In the data rows, the value 128 means zero.
Some points:
[131, 145, 51, 199, 113, 40, 81, 101, 127, 124, 102, 92, 130, 110, 125, 189, 156, 132, 92, 125, 172, 53, 166, 92]
[115, 182, 74, 137, 199, 164, 59, 175, 85, 186, 110, 175, 236, 179, 141, 105, 0, 126, 118, 192, 168, 100, 103, 184]
[147, 107, 124, 114, 108, 161, 71, 194, 146, 160, 62, 85, 69, 158, 139, 99, 75, 97, 103, 114, 172, 129, 103, 143]
[131, 103, 98, 181, 122, 151, 125, 119, 47, 106, 128, 73, 108, 141, 97, 144, 116, 190, 104, 147, 149, 117, 129, 106]
[84, 55, 88, 126, 164, 58, 171, 120, 126, 157, 143, 126, 200, 151, 96, 99, 129, 113, 29, 113, 82, 96, 61, 90]
[78, 184, 149, 167, 116, 102, 96, 59, 130, 140, 121, 173, 104, 94, 174, 175, 64, 79, 151, 155, 95, 115, 130, 147]
[136, 125, 144, 141, 105, 129, 197, 169, 88, 94, 147, 176, 82, 118, 177, 32, 120, 165, 120, 144, 137, 99, 78, 157]
[160, 130, 122, 121, 143, 176, 86, 199, 182, 153, 120, 195, 73, 76, 120, 91, 110, 96, 143, 143, 153, 84, 133, 40]
[131, 162, 198, 65, 105, 70, 123, 154, 161, 113, 160, 131, 116, 120, 107, 182, 99, 195, 119, 152, 108, 106, 140, 139]
[148, 161, 55, 159, 148, 82, 142, 110, 172, 150, 65, 94, 135, 86, 200, 165, 99, 133, 151, 116, 108, 123, 102, 110]
[116, 124, 141, 143, 6, 162, 142, 109, 165, 178, 195, 119, 123, 134, 130, 146, 203, 146, 73, 86, 133, 112, 162, 234]
[123, 112, 179, 105, 123, 133, 131, 148, 75, 154, 74, 97, 123, 174, 94, 128, 117, 103, 93, 167, 149, 174, 91, 34]
[89, 218, 184, 150, 128, 127, 129, 114, 155, 117, 94, 122, 157, 192, 89, 87, 173, 127, 189, 119, 125, 64, 112, 138]
[174, 67, 168, 121, 142, 150, 204, 121, 81, 244, 130, 62, 149, 181, 115, 122, 110, 158, 105, 127, 96, 120, 223, 116]
[148, 137, 154, 136, 118, 134, 90, 99, 144, 43, 120, 125, 172, 107, 148, 81, 193, 98, 139, 138, 178, 144, 111, 85]
[100, 189, 104, 250, 149, 148, 56, 131, 108, 186, 40, 95, 127, 117, 121, 157, 187, 199, 121, 72, 101, 131, 130, 92]
[96, 103, 46, 78, 204, 114, 85, 152, 159, 134, 174, 114, 105, 136, 55, 145, 128, 159, 243, 106, 91, 192, 104, 136]
[126, 164, 116, 169, 183, 152, 149, 115, 80, 137, 153, 152, 90, 91, 52, 144, 132, 186, 136, 137, 163, 94, 116, 138]
[143, 161, 177, 129, 139, 168, 87, 147, 255, 111, 129, 85, 133, 136, 73, 77, 80, 96, 140, 161, 123, 120, 180, 135]
[80, 149, 135, 137, 80, 80, 111, 138, 127, 118, 92, 124, 158, 128, 140, 67, 154, 160, 23, 151, 105, 179, 119, 112]
[112, 125, 155, 114, 73, 95, 175, 83, 169, 120, 82, 38, 155, 117, 112, 87, 120, 157, 171, 85, 207, 138, 92, 102]
[102, 192, 66, 101, 164, 154, 195, 79, 132, 58, 89, 108, 137, 67, 139, 195, 122, 126, 108, 108, 172, 165, 136, 174]
[140, 74, 127, 105, 57, 121, 107, 120, 115, 148, 111, 138, 134, 143, 140, 194, 165, 86, 179, 180, 190, 163, 125, 68]
[114, 125, 194, 124, 139, 119, 32, 83, 144, 94, 193, 132, 133, 115, 157, 133, 184, 185, 139, 194, 197, 165, 82, 116]
[86, 147, 110, 128, 164, 81, 112, 123, 163, 146, 199, 151, 213, 186, 135, 146, 133, 146, 154, 92, 88, 41, 103, 94]
[125, 128, 137, 167, 131, 155, 62, 88, 166, 152, 131, 91, 132, 130, 110, 62, 148, 54, 36, 161, 112, 150, 178, 159]
[102, 136, 141, 82, 145, 122, 107, 126, 208, 195, 105, 82, 87, 95, 72, 129, 163, 151, 28, 79, 140, 152, 135, 161]
[130, 120, 112, 123, 189, 164, 132, 192, 109, 137, 161, 161, 131, 121, 178, 116, 146, 92, 126, 64, 204, 135, 208, 143]
[194, 100, 177, 109, 200, 132, 165, 134, 118, 146, 114, 116, 123, 161, 126, 135, 163, 106, 113, 141, 121, 106, 146, 31]
[175, 164, 117, 212, 125, 121, 194, 136, 139, 77, 85, 134, 60, 146, 147, 207, 129, 102, 158, 123, 65, 173, 82, 134]
[70, 104, 98, 150, 60, 137, 108, 97, 89, 97, 161, 135, 95, 123, 98, 146, 122, 104, 176, 175, 45, 100, 144, 90]
[176, 158, 98, 197, 160, 111, 128, 87, 97, 136, 160, 119, 112, 147, 126, 154, 111, 147, 61, 165, 100, 188, 114, 122]
[127, 67, 212, 140, 166, 75, 73, 136, 35, 159, 41, 167, 144, 58, 87, 121, 114, 60, 159, 0, 123, 111, 109, 186]
[134, 104, 108, 92, 98, 99, 206, 147, 160, 201, 73, 92, 103, 119, 137, 118, 111, 96, 186, 202, 121, 126, 145, 103]
[176, 179, 139, 89, 81, 34, 115, 101, 144, 87, 138, 178, 87, 101, 179, 90, 107, 147, 128, 126, 56, 102, 156, 132]
[138, 117, 150, 66, 124, 134, 63, 196, 148, 101, 98, 99, 128, 128, 104, 202, 122, 97, 97, 114, 124, 107, 179, 132]
[187, 69, 166, 128, 119, 89, 87, 89, 150, 102, 129, 102, 136, 117, 143, 128, 66, 97, 85, 95, 160, 185, 135, 138]
[228, 110, 123, 98, 90, 125, 135, 173, 188, 118, 141, 92, 143, 96, 110, 62, 164, 118, 116, 105, 82, 69, 40, 183]
[163, 148, 139, 34, 100, 228, 125, 80, 105, 127, 109, 189, 167, 160, 55, 95, 169, 148, 69, 83, 88, 140, 145, 87]
[24, 126, 83, 159, 133, 146, 125, 177, 127, 86, 160, 137, 120, 232, 169, 118, 108, 92, 94, 60, 97, 117, 33, 101]
[160, 221, 120, 72, 143, 62, 134, 150, 66, 70, 130, 122, 171, 127, 129, 113, 183, 71, 92, 156, 98, 140, 221, 126]
[104, 87, 119, 128, 135, 159, 106, 153, 145, 157, 145, 180, 72, 125, 155, 122, 124, 74, 91, 88, 160, 172, 150, 155]
[115, 157, 153, 96, 168, 74, 131, 115, 173, 135, 142, 128, 166, 118, 127, 148, 188, 116, 163, 154, 188, 123, 127, 173]
[77, 241, 119, 62, 79, 130, 138, 155, 60, 202, 146, 47, 167, 86, 163, 166, 40, 107, 161, 138, 141, 41, 127, 117]
[103, 152, 143, 112, 60, 102, 150, 147, 123, 146, 119, 140, 159, 133, 90, 56, 111, 163, 157, 107, 124, 196, 115, 136]
[188, 145, 113, 131, 158, 57, 155, 135, 119, 220, 96, 142, 142, 221, 120, 114, 131, 120, 176, 132, 125, 121, 187, 129]
[89, 147, 136, 195, 89, 99, 152, 133, 131, 87, 48, 114, 176, 76, 110, 48, 130, 89, 157, 113, 149, 153, 227, 130]
[133, 82, 88, 88, 108, 112, 101, 118, 80, 106, 102, 101, 194, 140, 148, 42, 152, 169, 189, 164, 148, 192, 153, 182]
[143, 130, 97, 150, 128, 156, 118, 146, 46, 109, 93, 139, 131, 88, 77, 144, 123, 206, 116, 151, 121, 133, 107, 99]
[174, 139, 75, 148, 144, 119, 137, 89, 97, 135, 119, 129, 173, 138, 154, 209, 110, 174, 157, 120, 119, 117, 113, 146]
[173, 128, 189, 168, 155, 158, 200, 137, 109, 120, 145, 148, 158, 171, 193, 81, 108, 83, 150, 103, 185, 118, 93, 84]
[70, 96, 159, 86, 190, 94, 49, 191, 70, 58, 96, 107, 31, 156, 197, 71, 163, 160, 114, 84, 160, 69, 122, 122]
[126, 45, 133, 133, 81, 199, 173, 174, 152, 95, 143, 204, 155, 161, 151, 175, 125, 142, 116, 145, 216, 93, 144, 108]
[138, 112, 169, 118, 156, 137, 133, 117, 96, 137, 126, 156, 60, 142, 53, 130, 124, 135, 108, 119, 158, 182, 186, 116]
[85, 127, 82, 114, 150, 169, 148, 29, 133, 75, 123, 95, 133, 166, 78, 148, 144, 67, 140, 97, 94, 91, 92, 149]
[151, 113, 221, 78, 127, 107, 119, 79, 101, 141, 96, 121, 157, 95, 180, 180, 80, 126, 123, 65, 141, 155, 142, 53]
[84, 147, 113, 112, 164, 89, 197, 89, 147, 169, 89, 194, 122, 167, 142, 118, 104, 128, 79, 127, 231, 145, 110, 106]
[95, 92, 1, 80, 144, 98, 123, 86, 126, 93, 172, 147, 124, 81, 79, 100, 113, 68, 132, 101, 136, 48, 136, 59]
[139, 133, 80, 128, 167, 173, 154, 169, 108, 92, 80, 106, 179, 75, 152, 191, 196, 89, 139, 180, 48, 136, 92, 123]
[218, 190, 69, 149, 65, 143, 101, 162, 113, 123, 225, 71, 173, 104, 115, 160, 101, 119, 134, 56, 171, 118, 100, 152]
[157, 186, 120, 93, 103, 141, 69, 147, 149, 186, 151, 136, 134, 150, 164, 143, 222, 56, 129, 141, 145, 149, 108, 40]
[148, 134, 165, 195, 199, 192, 112, 60, 92, 132, 147, 95, 149, 20, 98, 115, 109, 134, 99, 156, 121, 151, 73, 97]
[144, 130, 128, 108, 90, 100, 113, 119, 158, 193, 119, 202, 181, 89, 138, 112, 167, 98, 154, 74, 136, 206, 96, 91]
[144, 102, 156, 77, 193, 81, 83, 67, 94, 60, 73, 67, 89, 211, 212, 121, 144, 114, 166, 125, 137, 116, 117, 153]
[56, 67, 122, 188, 130, 100, 140, 176, 141, 64, 186, 81, 212, 127, 115, 155, 67, 117, 142, 51, 101, 195, 165, 57]
[82, 123, 208, 132, 138, 61, 178, 180, 39, 174, 181, 76, 126, 107, 41, 151, 160, 29, 157, 152, 160, 124, 42, 175]
[109, 22, 179, 129, 161, 62, 141, 119, 152, 142, 135, 136, 159, 114, 123, 110, 162, 201, 136, 187, 85, 97, 142, 120]
[128, 106, 155, 86, 102, 177, 96, 69, 140, 139, 64, 154, 135, 179, 151, 184, 131, 97, 167, 133, 146, 86, 164, 149]
[82, 114, 101, 132, 165, 167, 118, 54, 109, 169, 240, 72, 101, 113, 149, 57, 106, 130, 155, 79, 76, 166, 155, 55]
[56, 110, 139, 134, 176, 173, 154, 156, 120, 176, 123, 110, 133, 87, 244, 76, 200, 148, 133, 153, 124, 104, 135, 174]
[90, 198, 161, 94, 158, 129, 169, 194, 203, 81, 117, 94, 149, 127, 122, 116, 151, 164, 137, 130, 133, 150, 143, 92]
Along one direction, these points spread out more than along any other. How many in every 100 of the points above lie lower along it than each point below? Round to a whole number. More than half of the points above lie lower than the first one.
[82, 123, 208, 132, 138, 61, 178, 180, 39, 174, 181, 76, 126, 107, 41, 151, 160, 29, 157, 152, 160, 124, 42, 175] 63
[89, 147, 136, 195, 89, 99, 152, 133, 131, 87, 48, 114, 176, 76, 110, 48, 130, 89, 157, 113, 149, 153, 227, 130] 49
[130, 120, 112, 123, 189, 164, 132, 192, 109, 137, 161, 161, 131, 121, 178, 116, 146, 92, 126, 64, 204, 135, 208, 143] 14
[147, 107, 124, 114, 108, 161, 71, 194, 146, 160, 62, 85, 69, 158, 139, 99, 75, 97, 103, 114, 172, 129, 103, 143] 1
[148, 134, 165, 195, 199, 192, 112, 60, 92, 132, 147, 95, 149, 20, 98, 115, 109, 134, 99, 156, 121, 151, 73, 97] 72
[84, 55, 88, 126, 164, 58, 171, 120, 126, 157, 143, 126, 200, 151, 96, 99, 129, 113, 29, 113, 82, 96, 61, 90] 65
[139, 133, 80, 128, 167, 173, 154, 169, 108, 92, 80, 106, 179, 75, 152, 191, 196, 89, 139, 180, 48, 136, 92, 123] 92
[102, 192, 66, 101, 164, 154, 195, 79, 132, 58, 89, 108, 137, 67, 139, 195, 122, 126, 108, 108, 172, 165, 136, 174] 82
[174, 67, 168, 121, 142, 150, 204, 121, 81, 244, 130, 62, 149, 181, 115, 122, 110, 158, 105, 127, 96, 120, 223, 116] 20
[103, 152, 143, 112, 60, 102, 150, 147, 123, 146, 119, 140, 159, 133, 90, 56, 111, 163, 157, 107, 124, 196, 115, 136] 44
[157, 186, 120, 93, 103, 141, 69, 147, 149, 186, 151, 136, 134, 150, 164, 143, 222, 56, 129, 141, 145, 149, 108, 40] 41
[228, 110, 123, 98, 90, 125, 135, 173, 188, 118, 141, 92, 143, 96, 110, 62, 164, 118, 116, 105, 82, 69, 40, 183] 55
